One vector is turned by the same rotation once a tick. Each row is the vector after some number of ticks, and that number follows the row.
The counts run from 0 to 439.
[ -5  10 -26  22 -12 -41  -3 -14  -6  11 -29 -14   2  15 -10 -12  17  16
  25  -2   9  -9   8  24  27  -2  21  -6 -14 -27  22  36  16 -26 -29   1
 -10  11   3  13  -5  16   4 -10 -14  11  -5  -8  -6 -15] -> 183
[ 16  -6 -22  15  15 -31  -4   2  -2   8 -32 -23  -3  26 -11 -24  21  34
  10  11  15  -3  13   7  29  -2  30   3 -28  -6 -13  24   7 -17 -14   9
  -6  12  -3  16 -16   3  25 -11 -15  20   8 -11  13 -19] -> 201
[  9  12  -6  41  13 -20  -5 -28  -4   8 -26 -16  11   6   2 -10   1  39
   8 -16  -5 -27  -3  -7  31  -5  13 -10 -16 -16   9  33   5 -12  -5   0
 -26  22   2   5  11   6   8 -17 -19  20  13  28  18 -16] -> 353
[  2   0  -5  27  19 -10 -10 -21  -1  22 -28 -24  14  14  13 -35 -16  17
  11   3  14 -18  21   3  20  -6  27  13 -29 -22   9  14 -10  -3 -12   2
  -8  12   6   3   3 -30  -1 -28   1  44  -5   9  11  -9] -> 373
[  4   3 -16  17  11 -23 -17   7  -5  18 -43 -25  -1  21  -7 -25   8  27
  -7  29   8 -22  14  17  29  -6  15   4  -9 -21   1  24   6 -13   1  12
  -2   4   3  16  -5  17  18 -18  -4  31  14  -8  23 -23] -> 204
[ -4   8 -17  15 -15 -23   4 -22 -10   7 -27 -26  17   9 -11 -16  13  14
  29 -31   5  -9  -5  38  10 -17  27  -5 -19 -22  18  34   3 -13 -39 -17
 -14  12   0   0 -15  -9  -6 -13 -14   4   3   3  -2  -5] -> 414
[ 11  14 -25  34  -2 -11   1   2   0   5 -30 -28  14  28 -12 -22  23  31
  33 -17 -13  -4  -6  33  10   8  29   8  -4   3  18  18   8 -24 -17 -19
   5   2 -15  -9  -6   1   5  -7   0  11  23  -6  11  -1] -> 164
[ 13   4 -11  21  13 -13 -20 -21   3   3 -14 -34  11   0   4 -14 -16  31
   4 -34  -3 -29   6  41  24 -19  17 -11 -15  -7   9  29 -18  -6 -25  -6
 -12   4  12   6 -11   2   2 -21   1  24  18   8  13  -2] -> 301
[ -2   0 -21  21   1  -8  -8  -3   7   9 -25 -25  22  20  19 -42  15  39
   0 -12 -21 -13  -4  33  18  -4  13  10 -32  -6  17   8  -5 -32 -10  -2
 -14  10 -11   8  -2  24   6  -7  13  22   2  -3  12  -2] -> 20
[ 25   2  -6  26  20 -23 -20 -16  -7  18 -26 -41   6  15  10 -23  -5  24
   3   5   4 -34  23  39  21 -17  20   9 -11  -7   3   8   5  -4  -8  -3
  14 -12   4  -6  -7   0  18 -18   4  33  16 -10  13  -5] -> 424
[-13   3 -26   8  -4 -26 -10   8 -12  21 -41 -15   3  24 -31 -22  17  18
   9  18  11  -8  10  12  13  -7  29  -1 -19 -26   9  34  -7 -19 -17   1
 -11   2  -5  16 -12   4  -5 -12 -12  19  10 -10  13 -28] -> 435
[ 17   9 -18  13 -10 -22  -7  -9 -20  19 -45 -34  11  27  -5 -15  17  30
  -1  17  27 -18  22  24  16  -3  19   7 -29  -5   2   9   8 -17 -14  -3
  -1   3   4   2 -12  11  22 -15   5  12  -1 -19   7 -24] -> 312
[ 19   3 -30  36   0 -20 -10   1   7   0 -23 -14   5  22   9 -21   6  33
  21  13  12 -13  23   6  39   8  19  -2 -34 -14  15  22   4 -14 -17   8
  -1   8   5  14  -2   7  19 -26  -1  26 -10  -9  14 -15] -> 403
[  9  15  -6  39  -2 -13 -16 -20  -4  16 -41 -26  11  13   8  -6  -5  51
   9   6   7 -37  11  21  18  10   1   2 -18  -7   5  17   1  -3  -3   0
  -5  12  -2   0   5  14  11  -2   4  30  12   5  31   2] -> 6
[-11  -1 -20   9  -5 -25 -14   5 -13  22 -38 -14   9  27 -28 -18   8  18
  14  21   8 -14  19  19  11  -1  31   5 -29 -22  10  30  -3 -18 -19   0
  -8  -2  -6   9 -10  10   1  -7 -11  15  11 -17   9 -25] -> 436
[ -9  -9   7  20  16 -18  -9 -17  -9   7 -27 -32   9   3 -12 -11  -8  13
  22 -16  -6 -21  -7  22  13 -13  32   2  -8 -22   4  42   2  -7 -28  -7
 -17  25   4   8   4 -13   2  -4 -20  32  23  12   0   2] -> 103
[ -3  -8 -23  12   8 -28 -17   7  10   3 -21 -16   4  16 -12 -30   5  37
  -2  -5  -5 -10   6  19  22  -2  22   0 -40 -12  12  33 -12 -33 -14   8
 -21  16   6  22  -4  18  13 -10  -5  18   5  -8   7 -20] -> 327
[ -7  -3 -24  14  15 -17  -9  -4   6  15 -21 -10  10  22 -17 -29   4  41
  15   3  -5  -4   7   2  19   0  33   9 -43  -8  -3  22 -23 -16 -14   7
 -25   6 -12  13  -5  -5  -3  -4  -9  36  13   6  22  -9] -> 125
[  7  14  -4  20   4 -15  -1 -18  -9  11 -41 -32  11   9 -11 -24   1  26
  13 -28  26  -9   5   8   3   2  26   3 -26  -1   5  23  -2  -8 -16 -13
 -23  36  10  -3  -3 -36  10 -25  -4   8   5   7   2 -13] -> 339
[ -4  21 -32  21  -6 -15 -18  -2   1  29 -34 -13   9  20 -11 -22   9  40
  25  -4  12  -3   7  35  16  11  23   5 -13  -4  12  11  -9 -12 -14  -4
  -9  -7 -13   4 -13   5 -14  -7  13  30  18  -3  24   9] -> 36
[ -9  -9 -20  15  -5 -11  -8  -7  -5  16 -24 -23  29  25   4 -35   9  32
  14  -2 -14 -12   7  25   7  -2  25  14 -55  -7  15  11 -18 -25 -20  -5
 -13   5 -13   4  -3   7   4   1   8  20  -3  -7   4  -7] -> 18
[ -3  10 -20   7  -5 -24  -7  -8  -2  16 -39 -26   7  19 -17 -20  10  38
   1  -8  18   2   1  20   9  10  25  12 -33   4  11  14  -6 -35 -16  -4
 -25  28  11  10   7   7  21  -6   7  18   2  -6  -1 -14] -> 109
[  2  12 -28  13 -11   1  -6 -14  -3   6 -31 -27  16  22 -17 -12   6  43
  13 -19  -1 -13   8  45   8  -4  21  -5 -25  -2  19  21 -30 -17 -28 -13
  -8   0   5  -2  -7   5  -9  -3   8  21  11   8  22  -7] -> 160
[ -5  10 -26  29  -2 -21  -8 -13   1  20 -21 -13   9  13 -11 -10  11  40
  40 -11  -6  -2  -6  28  26  11  25   0 -12  -6   9  27   2 -14 -30  -2
 -14   4 -14   9  -4  12  -7   6 -13  30  21   7  15  18] -> 381
[ 25  16 -21  35  12 -14   3 -24  -3   3 -11 -19  24  16   5 -20   2  23
   8 -23  -6 -19  13   3  35 -16  23  -5 -31 -13  20  17 -11 -16 -13 -11
 -11   3   4  -6   0  -6   6 -35  -8  12   0  19   8 -27] -> 45
[ 14   4  -1  37  16 -10   0 -23  -5   5 -24 -34  12  14  12 -16  -6  15
  28  -5   7 -13   8  10  27   0  30   7  -7 -19  17  22   8  -1 -23  -5
  -1  24   9   5  17 -22  13 -22  -7  45   6  14   7   5] -> 27
[ 14  16 -17  21  -8  -7   4 -31 -25  18 -33 -27  33  23   7 -10  11  17
   1   0   5 -19   9  11  27  -9  22   4 -23 -17  26   5  -1 -26 -16 -11
 -12   4   4  -2   9   9   8 -27   3  23  -6  14   1 -27] -> 388
[  5   6 -12  11  -1  -6   5 -33  -9   7 -34 -30  13  15   7 -14   4  20
  16  -1  31  -3  15  10  21  -6  27  -1 -24 -21   7  19  -6  -1 -34   2
 -15  24  17  14  -1 -22   6 -19  -7  41 -13  16  11  -8] -> 30
[ -4   9 -11  27 -11 -15 -12  -8 -10  28 -44 -19  23  19   4 -21  18  40
  13   2 -13 -26  -9  18  16   4  10   1 -24  -7   4  17   9 -20  -3  -5
 -21   2 -27  -2  -9  30  -5   0   0  10  23   3  22  -4] -> 239
[ -7   5 -21  30   4 -26   3 -28   8  12 -15 -18   9  17  -2 -30  23  36
  22 -23 -19 -17  -1  40  13 -19  20   9 -16 -15  23  14   0 -30 -17  -4
   3  -7  -7   0  -1   6  -2   7  -8  21   1   5  12   3] -> 272
[ 11   9   0  31  28 -18 -10 -21  -4  11 -33 -31   0   5  -6 -15  -7  30
  16 -15  16 -16  -3   6  22   3  25   3   0  -7  -4  28   6  -1  -9  -1
 -13  29   6   2   4 -24  14 -16 -13  34  26  15  16   4] -> 228
[ 16   3  -2   9   3  -7 -12 -23 -23   6 -42 -46  13  16  -1   1  -1  25
 -15   5  12 -33  14  34  18 -18  18  -5 -17 -10   5  19  -5  -6 -18  -6
  -1   6  21   4  -5   8  19 -14   1  31  11   2  13 -21] -> 81
[ -5  19 -31  37   2 -27  -7 -13   3  17 -22 -11   5  18 -15 -12  10  37
  37 -10  -6  -2  -7  27  26  14  24   3  -3  -9  21  24   5 -25 -21  -1
 -12   6 -10   8   8  12  -5   3  -7  28  20   7  12   9] -> 382
[ 12   3 -23  23  17 -28 -19  11   1  12 -37 -20  -3  22 -14 -28   5  33
  -2  21   9 -15  17  11  32   3  23   3 -16 -13   1  22   1 -20   2  11
  -3   7   5  14  -4  10  20 -18  -4  28  14 -11  20 -21] -> 203
[ 19   7 -10  21  17 -22 -18 -11 -15   9 -27 -34   4  16 -13  -9  -8  21
  -7   5   3 -30  24  27  25  -9  24   6 -15 -10  18  14  -8 -25 -10  -3
   0   3  21   4  10   9  24 -18   2  33   9  -1   2 -28] -> 79
[ -3  -7 -20  20   1 -13  -6  -4   8  -7 -22 -36   2  26 -14 -23  14  33
  24  -4  -6 -14  11  53   9  -7  24   8  -5  -9  14  27 -12 -10 -28  -5
  18   4   8   5  -1  -7   9   8   1  38  13  -6  18   1] -> 53
[  2  12 -15  20  -9   6  -7 -11  -2  -1 -43 -37  11  21  -6 -20  -1  27
  10  -1  15 -21  19  41   8 -10  17   1  -2 -15  16  21 -21   1 -22 -12
  10   5  19  -2  -2 -18  -3 -16  11  37   8   6  31 -11] -> 284
